Each named turn below is shown by a few rows before and after it. Which turns, in which order, take the first row of each later pair to the second? The first pair is answered.
turn J:
[-16.8  10.0   8.8  24.3  10.3   0.6   7.2  27.4 -37.2   8.4 -16.6  22.4
 -12.6   3.2 -36.1   6.2  14.1  18.7  38.4 -21.0]  ->  [ -4.8  23.9 -14.8  30.1   4.8  22.3 -27.2   4.5 -13.3 -20.4   4.9 -17.0
  39.5   3.0  17.3   9.5 -25.5  -9.7  35.2   3.9]
[ -4.1 -19.7  15.3  -5.8 -22.7 -14.1 -13.7  13.1 -14.5  19.0  22.1   6.7
 -33.9  -9.4 -26.9 -12.6  19.9  -0.3 -13.0  30.2]  ->  [ -3.9 -13.2   1.1  30.4 -18.8   8.3 -11.3  -8.1 -32.1   2.8  37.8 -28.8
   0.2   8.1  -3.7 -15.4  20.0 -15.4 -20.6  33.8]
[ -2.3  19.5 -11.4  -5.3   7.3  21.5   8.2  15.3  -7.8   1.3  26.3   8.9
  10.5  11.5  -4.6   5.6   1.0 -21.2  -4.9   8.9]  ->  [ -3.8  16.3  -6.4 -13.4   6.4  14.9   8.7  26.4  -1.5  12.3  24.1  12.6
   7.4   1.0 -11.6   1.1   5.4 -19.2   8.4   9.1]
[-20.7 -12.6  22.2  38.3   5.4 -18.8  50.9  10.1  -9.5  -3.7  12.6 -23.5
  -6.8  -8.9 -13.7  12.6  -4.0  11.1 -43.4 -31.2]  ->  [-11.0  -6.2  15.1  13.1  -6.2  -5.7   3.6  13.7  36.4 -12.5  23.2 -33.0
  16.1 -41.6  20.8  24.1 -43.0  -6.6 -49.2 -11.7]
turn H:
[  4.8  17.9  -4.7  -7.5  33.5  -9.4   4.3  13.4  28.3 -21.0 -24.2  -3.9
  14.4  -8.8  15.6  35.2 -26.3   7.3  10.2  -5.7]  ->  [ -6.5  14.6  -9.9  25.8  31.7  -7.0  31.1  -4.5 -10.9 -21.1 -20.4 -23.3
  20.0  12.0   8.7  30.7  -9.6  11.6   0.6  -3.9]
[  1.7  -1.7   2.9 -20.4  13.1  -3.8 -11.5   9.4  17.5   5.5  -9.9  13.4
  -0.4 -18.4  -4.9  -0.5 -10.2   3.9   9.8   5.6]  ->  [  6.7  11.8  -2.6 -10.2  22.0   4.1   1.5   2.3  19.4  -6.8 -15.5  -1.6
  11.9  -9.2  -0.4   4.7 -15.8  -2.0   9.3  -3.8]
[ -1.1  -4.3  -0.2  -8.9  -2.9  -6.6 -20.3  17.1  -1.4  -0.4   4.1   2.8
 -13.5  -4.7 -11.8  -1.1  14.6  10.1  -8.8  11.8]  ->  [  4.2  -3.9  -0.8 -13.9   2.2  -5.7 -24.2  12.8  12.6  -0.2   0.9   6.7
   1.7 -13.9   1.4   5.0   2.3   1.5  -3.1   8.3]
turn L:
[  3.2  -6.0  16.4 -36.8 -21.8 -15.7 -24.6  12.7  20.6  16.7   8.5  11.2
 -27.1 -29.9 -11.9   1.9  -6.8   2.2  -4.4  14.6]  ->  [  3.3  -5.0  20.0 -23.8 -15.6 -18.3  -3.1  11.0   7.1  20.0  -3.9  23.9
 -42.6 -22.4 -21.8   4.8  13.4  12.2  -0.9   9.3]
[ -0.5   5.1  -9.0  16.2   4.9  12.7  -5.5 -13.5  -5.9  -5.7   0.4 -28.9
  -7.1 -14.0  27.3 -23.6  -8.3 -11.7   1.7  -5.8]  ->  [  3.8   8.6  -8.9   6.6   1.3  18.7 -20.6  -3.6   6.2  -4.7   9.3 -17.6
  -5.2 -22.3  29.3 -21.1 -17.1 -10.1   6.5  -1.6]
[ -8.1  12.9   1.9  24.0  26.6  18.7  12.9 -31.8   5.4 -16.1  -2.8 -36.3
  36.1  -4.7  21.0   7.7 -20.6 -21.6  17.9 -13.8]  ->  [ -2.0   4.3   2.5   6.2  16.5  15.4  -7.1 -20.4  25.5 -14.3   8.4 -34.6
  32.1 -16.6  22.4   3.0 -36.8 -23.9  17.6   1.4]
Now pairs of rows:
Between the rows of a pair lie 2 to 3 turns.
[ 14.6  -7.6  -5.3   1.2 -12.1  22.6  -1.1 -19.3  -3.6   1.6  10.6  10.4
   3.7   8.7   9.1 -12.3  -7.9 -17.6 -11.7  16.6]  ->  [ 21.0  -2.7 -12.3  -1.3   7.7  21.7   7.9 -23.0  10.7   2.1 -19.9  18.1
   2.0   1.8   9.5  -3.8 -20.0 -16.6  -4.6  -8.6]  J, H, H
[  0.4  -7.4 -18.7  40.5  23.7  11.4  27.0 -18.6 -12.3  -7.9  -4.3 -17.9
  24.3  29.7  18.8   4.5  21.8   0.9 -22.8 -10.0]  ->  [  1.0 -20.1   8.8   3.8   4.4 -13.4  18.3  12.9   0.2  19.2 -16.8  37.3
 -29.8  10.9 -18.8   9.2  27.6  27.6 -11.9 -10.2]  J, J, H
[ 11.5   2.5  -6.9  16.8   8.8  16.7   0.4 -13.8   1.7 -36.1   1.1 -33.6
  24.3  12.3  23.6   1.1 -12.5 -13.6  -4.2   7.7]  ->  [ 16.3 -10.8   9.1 -32.9 -22.2  -2.1 -26.1  13.5  21.4   2.2  11.8  -0.5
 -18.2 -20.4   3.9  -1.5  -8.6   3.3  -1.8  23.8]  H, J
[ 10.2   4.8  11.8 -24.1   8.9 -27.8  22.9  14.9   8.3  15.8 -19.4  46.6
 -45.7 -21.5 -33.4  12.6  -4.1  19.4   8.9 -12.0]  ->  [ 10.4  14.6  -4.2 -41.4   2.7  -8.4 -24.9  10.4  48.7  -0.3  -0.2  31.9
 -13.5 -37.7   9.4  12.2 -44.1  -2.4   9.4   5.6]  J, J
[-10.4 -32.8  21.3 -15.1 -35.1 -10.5  -3.6   7.9 -35.9  26.2  23.7  24.7
 -22.2   2.5 -24.8 -21.0  32.6  14.0  -2.7  28.0]  ->  [  7.0  -4.3 -17.4   9.2  40.9  12.4  14.6 -11.9  22.7 -22.4 -23.2  -9.6
  51.2  13.3  33.4   1.6 -36.9 -21.5  25.0 -23.3]  H, H, H
[ -7.1   4.5 -13.8  34.5  11.1  21.3   6.7 -16.1 -17.4  -7.8   0.6 -39.4
  19.4  17.5  21.7   2.7  13.7 -10.1 -13.7  -2.3]  ->  [-13.0  -5.7  -2.4  29.0  16.2   2.5  28.1  -2.9 -31.6  12.8 -17.0 -10.0
 -13.2  21.8 -14.6   2.3  36.1   1.3  -1.5 -23.8]  J, J
[-16.6 -12.3   2.1   9.0   7.0 -26.2  23.3   4.4 -27.7  16.0  -6.6   9.5
 -29.0   7.7 -41.4 -15.5  33.4  29.2   3.7 -14.7]  ->  [-16.7 -10.7  -0.5  20.4 -13.8 -12.3  -6.1 -10.0 -41.4  10.3  32.6 -26.5
  -0.4  17.4 -18.8 -26.5  30.3   9.7 -12.3  22.4]  H, J, H
[  9.1   4.7 -11.5  32.9 -15.0   9.6  -3.9 -21.6 -23.5 -11.7  16.8 -40.1
  26.1   8.5  27.2   1.8  -5.1   1.0 -19.5  31.4]  ->  [  3.5  -5.5   2.2  37.1  -8.1  -3.5  31.5 -10.7 -45.1   0.0   4.9 -15.1
  -9.5  18.6  -9.2   7.0  23.3  24.4 -18.6  19.8]  J, J
[  0.0  -9.5   3.5 -26.6 -47.3  -2.7 -45.4   0.2 -30.7  43.3  56.1  -4.4
 -38.6   4.4  -9.8 -12.2  27.5  -6.6 -29.2  47.5]  ->  [ -4.3  -9.9   9.3 -10.5 -29.7  -8.0 -11.9  -6.1 -55.5  44.2  37.9  12.5
 -50.8  16.6 -27.6  -8.9  49.7   7.6 -28.7  25.0]  L, L
[-14.8  24.3  -6.6  -5.1  -8.2  29.0  10.0  -8.2  32.1 -32.5  22.9 -13.9
  31.0   2.8  55.0  -3.2 -41.8 -24.5   7.3   5.7]  ->  [-27.2  26.9   0.3  -0.7 -29.9  34.1  -3.7  -4.1  11.1 -26.0  38.3 -19.5
  24.2   7.4  51.5 -14.4 -32.3 -24.6  -4.9  23.7]  H, L
[-14.9 -16.8   1.5  46.5 -12.1  23.8  -6.4 -29.7 -25.4  -3.4  36.8 -33.3
  47.8  23.7  17.9  -1.0   3.6 -12.4 -24.6  16.9]  ->  [-14.0 -23.2  19.4  20.0  16.4  -5.4  50.6   6.9 -12.1  16.9 -28.2  32.4
 -10.7   8.5 -37.1  19.0  18.2  26.3   2.5 -37.1]  J, H, J
